128 stands for zero in the data rows.
Some points, one per row:
[138 118 177 116 114 165 125 143 151 132 129 134 115 119 161 154  80 150
 129 143 102  74 118 133 168 116 136 103 128 122 170 142]
[131 120 155 128 136 141 131 145 133 123 130 124 114 122 129 112 123 140
 134 126 127 112 136 141 145 138 122 120 139 126 140 115]
[ 97 145 111 115 107 157 100 122 103 161 147 157 117 150  94 144 142  90
 107 103 157 118 114  93 152 123 148 121  96 148 100  99]
[161 100 123 162 156 135 154  92 101 106  94 128 125 122 157 154 134 151
 164 163 103 136 167 160  95  99  94 122 160 145 138 142]
[128 155 129 105 113  90 137 163 173 101 143  76 172  92 137  90  89 149
 100 113 131 151  93 132 100 161 153 166 136  87 147 158]
[143 110 176 120 126 162 129 137 137 121 123 124 114 124 154 137  91 160
 142 146 107  83 126 140 159 123 121 111 134 119 163 131]
[ 97 159 103  98 100 118  98 124 116 160 157 139 145 128 101 114 141  91
  86 100 169 150 120  90 138 139 164 141  90 118 104 102]
[ 97 146 104 125 112 162 103 124 107 155 146 158 114 144  97 140 148  86
 100 106 158 111 108  92 143 125 141 115  99 150 107 108]
[132 165 106  92 109  68 150 168 185  88 138  61 198  78 157  73  73 152
  98 115 130 168  83 144  77 175 151 181 149  64 148 165]
[130 161 117 101 111  80 145 168 174  93 141  67 184  88 143  81  84 151
  99 110 132 161  89 137  87 167 155 173 142  80 144 164]
[ 86 152 114  93  87 143  84 122 100 176 149 152 125 158  83 151 140  89
 111  93 165 142 124  90 148 122 159 139  84 142  81  90]
[123 138 129 111 129 104 127 140 127 134 141 125 150 117 116 104 136 124
 122 114 150 156 136 131 122 158 141 143 138 111 118 101]
[130 120 155 128 135 140 131 144 133 124 130 124 115 122 128 114 123 139
 134 126 127 112 135 140 146 137 123 119 139 127 140 115]
[130 141 132 118 130 109 126 154 145 128 154 115 142 116 115  85 134 130
 101 106 141 152 105 116 122 146 141 131 125 108 128 132]
Here are 12 more points, each followed by its number:
[164  79 139 159 157 150 158  93 109  99  89 126 102 130 154 145 130 156
 151 181  92 110 159 156 112  94  85 110 141 139 157 141] 0
[136 130 168 114 119 146 125 151 156 123 132 116 126 116 151 134  83 153
 133 134 114  99 117 138 151 135 133 126 135 116 155 138] 1
[110 144 136 114 120 133 106 131 129 150 145 142 132 138 104 126 142 112
 136 108 153 140 138 122 140 138 142 136 119 136 101 100] 2
[154 101 127 149 161 119 156 105 108 105 104 126 107 127 138 137 159 139
 154 152 109 126 153 140 106 121 101 124 140 142 138 124] 3
[159  85 121 181 159 150 155  92 107 110  88 146 104 142 154 145 134 148
 156 178  86 115 162 168 122  79  84  92 153 147 141 172] 4
[125 140 126 114 130 105 127 137 118 135 141 132 143 128 110 113 146 123
 125 110 148 158 138 135 121 153 142 141 137 117 113 103] 5
[104 148 109 113 111 128 113 128 113 151 152 135 133 137  90 119 143 101
  99  97 162 146 121 107 135 135 154 141 107 128 100  98] 6
[100 144 110 124 113 145 110 127 107 151 151 143 118 138  91 124 152  93
  89 100 161 123 111  94 142 129 149 125  98 140 109 109] 7
[123 124 144 139 139 125 127 144 128 135 130 138 114 147 130 118 135 131
 139 126 130 123 137 139 151 142 121 118 143 131 122 124] 8
[120 159 116  97 107  82 126 151 175 119 152  99 174  91 131  90  97 128
  87 110 140 156  94 124 109 162 156 155 128  80 142 144] 9
[125 159 114 101 115  80 134 153 162 116 138  97 183 101 128 100 110 130
 121 108 142 172 112 133  93 166 152 160 142  92 126 139] 10
[137 128 170 112 115 151 124 147 160 127 132 121 124 116 158 141  80 152
 132 136 107  89 112 136 160 128 134 117 131 114 162 142] 11
Which two of these numbered points are nearest to each point below, looking only along the 2 directions in which the first points spread most? Their numbers follow each, nearest first.
[108 145 136 111 117 134 102 131 128 152 145 144 133 139 101 129 140 110
 138 107 153 141 138 120 141 137 143 136 116 137  98  97] > 2 7
[164 100 114 162 161 126 161  86  99  99  88 118 127 107 164 147 138 153
 169 166 102 141 171 160  81  98  90 133 164 145 139 139] > 0 3
[164  79 106 186 167 118 166  81  98 107  76 150 101 146 171 174 157 139
 168 184  73 118 158 154 110  81  75  97 154 164 140 165] > 4 0
[123 124 144 140 139 126 126 144 128 135 130 139 113 148 130 119 135 131
 139 126 130 122 137 138 151 141 120 117 143 131 122 124] > 8 3
[127 145 139 114 122 102 132 151 153 117 140  95 155 114 129 106 113 142
 124 113 140 152 118 130 112 158 143 152 137 103 132 134] > 10 9
[161  82 121 182 160 150 153  90 107 110  85 144 104 142 160 145 134 150
 156 180  82 112 161 166 125  74  82  93 151 148 141 174] > 4 0
[128 123 151 135 131 148 126 142 135 132 133 139 116 120 116 129 122 127
 120 126 131 107 135 131 145 130 131 110 128 133 143 122] > 8 3
[123 166 105  93 106  76 133 154 168 116 137  95 191 101 126 102 100 127
 120 105 140 178 106 132  88 165 159 163 137  88 123 145] > 9 10
[103 148 109 110 109 128 111 128 113 151 152 136 135 138  89 120 140 101
 100  97 161 148 122 108 134 134 155 141 106 127  99  98] > 6 7
[ 99 148  98 127 113 160 109 125 110 152 148 153 111 140 101 134 150  85
  92 105 159 108 102  93 143 125 140 116  98 145 110 114] > 7 2
[ 99 157 103 103  97 119 109 134 145 147 150 124 148 128  98 123 113 100
 102  97 154 147 101  98 127 138 158 148 103 117 104 111] > 6 5
[136 125 172 115 120 151 126 150 151 124 131 117 122 119 155 134  85 156
 136 135 112  94 121 140 155 132 131 122 137 118 156 134] > 11 1
[134 121 164 122 130 139 127 138 143 119 132 109 118 110 131 113 114 152
 120 133 123 111 121 133 140 135 129 138 126 116 155 128] > 1 11
[129 123 158 121 134 129 134 140 134 118 133 107 117 114 132  95 125 148
 123 128 131 120 131 138 137 145 123 143 134 115 140 112] > 1 11
[ 95 158 103  99 100 121  96 123 112 164 157 141 141 130 100 117 143  89
  88 100 172 148 122  86 142 138 164 140  87 122 101  97] > 6 7
[110 164 102  91 100  83 114 138 166 132 150 105 181 108 126 101 102 113
  99 106 150 169  99 107 108 163 158 157 118  85 122 129] > 9 10
[116 130 137 136 132 129 120 143 131 140 136 142 116 148 125 121 135 123
 137 121 135 122 130 129 149 141 126 119 139 133 117 121] > 8 2
[129 140 152 110 120 111 127 158 167 111 138  84 149  92 142  95  95 154
 111 121 129 131 105 129 124 152 143 164 130 100 146 141] > 10 9
[146 108 172 119 133 154 130 133 134 115 123 116 117 119 153 126  99 163
 141 147 111  93 127 140 149 128 118 123 135 114 159 128] > 11 3
[ 98 165  93  96  90 111 108 136 156 143 151 119 159 123 100 119 103  98
  96  95 151 153  91  97 118 139 164 152 100 108 107 122] > 6 5
[165 101 108 162 164 121 166  84  98  95  85 113 127 100 166 141 142 153
 172 166 102 145 174 160  74  98  89 138 167 145 137 137] > 0 11
[131 150 128 110 121  92 126 164 171 111 146  86 161 100 131  84 107 142
  99 105 128 149  87 122 115 147 146 148 127  94 141 162] > 10 9
